In the data rows, 500 means zero.
Some points, each followed by its number:
440 & 546 & 548 & 556 & 524 & 539 & 550 & 465 \\ 0
494 & 487 & 434 & 521 & 342 & 663 & 512 & 329 \\ 1
569 & 475 & 469 & 457 & 514 & 529 & 568 & 610 \\ 2
399 & 624 & 468 & 459 & 573 & 358 & 552 & 526 \\ 3
481 & 364 & 400 & 607 & 435 & 604 & 554 & 328 \\ 4
589 & 537 & 579 & 566 & 582 & 461 & 465 & 480 \\ 5
596 & 514 & 635 & 524 & 564 & 518 & 482 & 508 \\ 6
514 & 573 & 625 & 386 & 492 & 485 & 498 & 674 \\ 7
567 & 439 & 436 & 427 & 602 & 406 & 439 & 451 \\ 8
356 & 582 & 433 & 499 & 494 & 386 & 486 & 524 \\ 9
461 & 319 & 505 & 578 & 643 & 643 & 679 & 384 \\ 10
535 & 574 & 610 & 454 & 560 & 341 & 348 & 599 \\ 11
449 & 405 & 461 & 540 & 484 & 594 & 556 & 425 \\ 12
573 & 406 & 476 & 490 & 512 & 558 & 451 & 426 \\ 13
604 & 446 & 506 & 379 & 275 & 421 & 209 & 597 \\ 14
487 & 632 & 466 & 458 & 409 & 453 & 502 & 571 \\ 15
486 & 435 & 453 & 618 & 543 & 646 & 660 & 344 \\ 16
476 & 470 & 431 & 349 & 478 & 446 & 495 & 640 \\ 17
461 & 599 & 470 & 528 & 633 & 324 & 563 & 652 \\ 18
560 & 650 & 673 & 411 & 480 & 410 & 410 & 704 \\ 19
422 & 518 & 413 & 362 & 400 & 367 & 418 & 641 \\ 20
435 & 398 & 369 & 585 & 539 & 643 & 661 & 318 \\ 21
623 & 574 & 490 & 352 & 395 & 437 & 416 & 676 \\ 22
528 & 589 & 505 & 615 & 535 & 374 & 387 & 462 \\ 23
460 & 480 & 511 & 543 & 465 & 586 & 553 & 494 \\ 24
487 & 427 & 421 & 396 & 494 & 544 & 508 & 419 \\ 25
651 & 509 & 617 & 599 & 532 & 573 & 488 & 428 \\ 26
424 & 487 & 529 & 445 & 486 & 518 & 486 & 535 \\ 27
486 & 409 & 454 & 451 & 409 & 592 & 496 & 510 \\ 28
584 & 519 & 651 & 705 & 629 & 497 & 500 & 445 \\ 29
437 & 460 & 410 & 404 & 421 & 517 & 549 & 616 \\ 30
382 & 506 & 428 & 549 & 546 & 528 & 580 & 383 \\ 31
685 & 479 & 602 & 313 & 514 & 467 & 411 & 690 \\ 32
659 & 543 & 528 & 415 & 305 & 635 & 508 & 680 \\ 33
540 & 529 & 546 & 534 & 569 & 296 & 315 & 528 \\ 34
527 & 503 & 557 & 566 & 427 & 597 & 480 & 495 \\ 35
487 & 464 & 555 & 495 & 634 & 379 & 421 & 486 \\ 36
439 & 423 & 348 & 472 & 408 & 629 & 519 & 246 \\ 37
379 & 650 & 473 & 372 & 517 & 202 & 349 & 644 \\ 38
434 & 466 & 419 & 339 & 376 & 561 & 491 & 497 \\ 39
526 & 515 & 582 & 496 & 489 & 514 & 387 & 439 \\ 40
394 & 366 & 378 & 444 & 540 & 652 & 682 & 365 \\ 41
569 & 601 & 560 & 514 & 360 & 519 & 411 & 573 \\ 42
405 & 506 & 503 & 570 & 545 & 508 & 562 & 489 \\ 43
449 & 451 & 447 & 505 & 483 & 702 & 709 & 462 \\ 44
474 & 590 & 470 & 549 & 520 & 411 & 502 & 487 \\ 45
532 & 453 & 549 & 488 & 552 & 662 & 667 & 505 \\ 46
601 & 561 & 457 & 496 & 499 & 436 & 518 & 570 \\ 47
651 & 531 & 652 & 459 & 616 & 407 & 427 & 621 \\ 48
581 & 583 & 668 & 575 & 502 & 528 & 459 & 521 \\ 49
594 & 622 & 695 & 636 & 533 & 477 & 403 & 429 \\ 50
427 & 547 & 465 & 391 & 475 & 491 & 565 & 565 \\ 51
648 & 559 & 537 & 403 & 316 & 592 & 472 & 674 \\ 52
525 & 589 & 366 & 454 & 450 & 448 & 567 & 599 \\ 53
462 & 427 & 431 & 633 & 554 & 648 & 667 & 301 \\ 54
436 & 614 & 461 & 483 & 629 & 275 & 561 & 701 \\ 55
553 & 592 & 538 & 442 & 452 & 377 & 341 & 588 \\ 56
536 & 543 & 574 & 420 & 516 & 407 & 428 & 673 \\ 57
543 & 600 & 607 & 464 & 491 & 422 & 394 & 584 \\ 58
404 & 412 & 428 & 535 & 611 & 605 & 799 & 558 \\ 59
562 & 453 & 537 & 502 & 442 & 491 & 507 & 627 \\ 60
593 & 513 & 693 & 533 & 550 & 389 & 191 & 417 \\ 61
601 & 446 & 593 & 602 & 584 & 540 & 475 & 471 \\ 62
446 & 508 & 469 & 475 & 455 & 446 & 431 & 490 \\ 63
505 & 439 & 631 & 476 & 603 & 498 & 461 & 545 \\ 64
448 & 400 & 622 & 568 & 621 & 565 & 620 & 533 \\ 65
389 & 390 & 447 & 564 & 576 & 707 & 782 & 500 \\ 66
440 & 516 & 497 & 488 & 461 & 537 & 467 & 373 \\ 67
481 & 641 & 423 & 512 & 419 & 336 & 347 & 498 \\ 68
498 & 424 & 444 & 437 & 385 & 626 & 506 & 501 \\ 69
558 & 525 & 452 & 453 & 477 & 465 & 473 & 534 \\ 70
368 & 471 & 434 & 558 & 445 & 580 & 537 & 381 \\ 71
482 & 480 & 499 & 595 & 620 & 522 & 546 & 323 \\ 72
351 & 462 & 386 & 565 & 418 & 610 & 549 & 305 \\ 73
417 & 463 & 355 & 546 & 527 & 608 & 712 & 357 \\ 74
618 & 391 & 431 & 454 & 431 & 689 & 585 & 464 \\ 75
592 & 613 & 674 & 570 & 531 & 503 & 430 & 508 \\ 76
562 & 546 & 611 & 527 & 493 & 494 & 393 & 464 \\ 77
442 & 487 & 426 & 553 & 485 & 513 & 518 & 416 \\ 78
452 & 486 & 448 & 342 & 397 & 497 & 399 & 466 \\ 79
428 & 450 & 538 & 489 & 513 & 552 & 478 & 452 \\ 80
383 & 570 & 471 & 473 & 646 & 357 & 547 & 489 \\ 81
490 & 362 & 422 & 614 & 469 & 603 & 542 & 294 \\ 82
390 & 543 & 475 & 518 & 594 & 483 & 616 & 447 \\ 83
499 & 442 & 495 & 576 & 754 & 491 & 625 & 341 \\ 84
399 & 557 & 458 & 607 & 512 & 397 & 471 & 419 \\ 85
568 & 464 & 481 & 389 & 403 & 568 & 468 & 516 \\ 86
494 & 510 & 435 & 353 & 436 & 403 & 444 & 630 \\ 87
519 & 454 & 593 & 413 & 654 & 500 & 562 & 597 \\ 88
Which point above is nearest to each new point? Its number follows each.
466 & 646 & 421 & 544 & 463 & 278 & 322 & 436 \\ 68
630 & 382 & 436 & 463 & 423 & 678 & 539 & 425 \\ 75
573 & 608 & 566 & 520 & 319 & 537 & 404 & 561 \\ 42
434 & 430 & 340 & 478 & 411 & 640 & 525 & 232 \\ 37
540 & 564 & 480 & 461 & 433 & 370 & 365 & 583 \\ 56
397 & 575 & 498 & 623 & 565 & 394 & 479 & 460 \\ 85
579 & 419 & 602 & 607 & 615 & 555 & 532 & 497 \\ 62
567 & 514 & 439 & 439 & 459 & 485 & 485 & 524 \\ 70
565 & 579 & 529 & 373 & 381 & 448 & 407 & 655 \\ 22
557 & 488 & 488 & 380 & 458 & 565 & 582 & 651 \\ 2
384 & 489 & 436 & 563 & 530 & 538 & 574 & 364 \\ 31
580 & 603 & 549 & 495 & 330 & 540 & 434 & 611 \\ 42
507 & 504 & 594 & 435 & 592 & 397 & 428 & 651 \\ 57
560 & 476 & 599 & 418 & 618 & 489 & 531 & 577 \\ 88
615 & 501 & 648 & 518 & 579 & 548 & 506 & 532 \\ 6
556 & 610 & 523 & 491 & 303 & 551 & 449 & 581 \\ 42
595 & 440 & 492 & 348 & 246 & 450 & 224 & 612 \\ 14
531 & 491 & 570 & 494 & 598 & 401 & 408 & 500 \\ 36
435 & 443 & 409 & 419 & 412 & 565 & 577 & 630 \\ 30
513 & 437 & 629 & 613 & 613 & 546 & 493 & 430 \\ 62
542 & 487 & 558 & 404 & 448 & 425 & 406 & 668 \\ 57
577 & 403 & 502 & 524 & 487 & 523 & 398 & 445 \\ 13
527 & 588 & 623 & 552 & 535 & 492 & 544 & 698 \\ 7
593 & 529 & 538 & 420 & 481 & 552 & 572 & 658 \\ 2
593 & 444 & 453 & 387 & 362 & 573 & 424 & 501 \\ 86
531 & 479 & 529 & 510 & 461 & 477 & 514 & 615 \\ 60
560 & 384 & 585 & 604 & 666 & 446 & 506 & 477 \\ 62
414 & 627 & 468 & 491 & 570 & 372 & 519 & 503 \\ 3
364 & 569 & 475 & 535 & 614 & 454 & 610 & 417 \\ 83
647 & 501 & 634 & 424 & 626 & 403 & 434 & 649 \\ 48
450 & 456 & 494 & 564 & 624 & 540 & 577 & 305 \\ 72
576 & 557 & 546 & 529 & 572 & 421 & 434 & 445 \\ 5
347 & 494 & 342 & 364 & 314 & 500 & 621 & 692 \\ 30
524 & 399 & 622 & 476 & 613 & 518 & 504 & 560 \\ 64
570 & 585 & 538 & 383 & 384 & 481 & 423 & 663 \\ 22
413 & 506 & 514 & 698 & 667 & 442 & 485 & 276 \\ 72
332 & 587 & 465 & 466 & 518 & 374 & 494 & 543 \\ 9
573 & 590 & 535 & 602 & 543 & 451 & 497 & 420 \\ 5
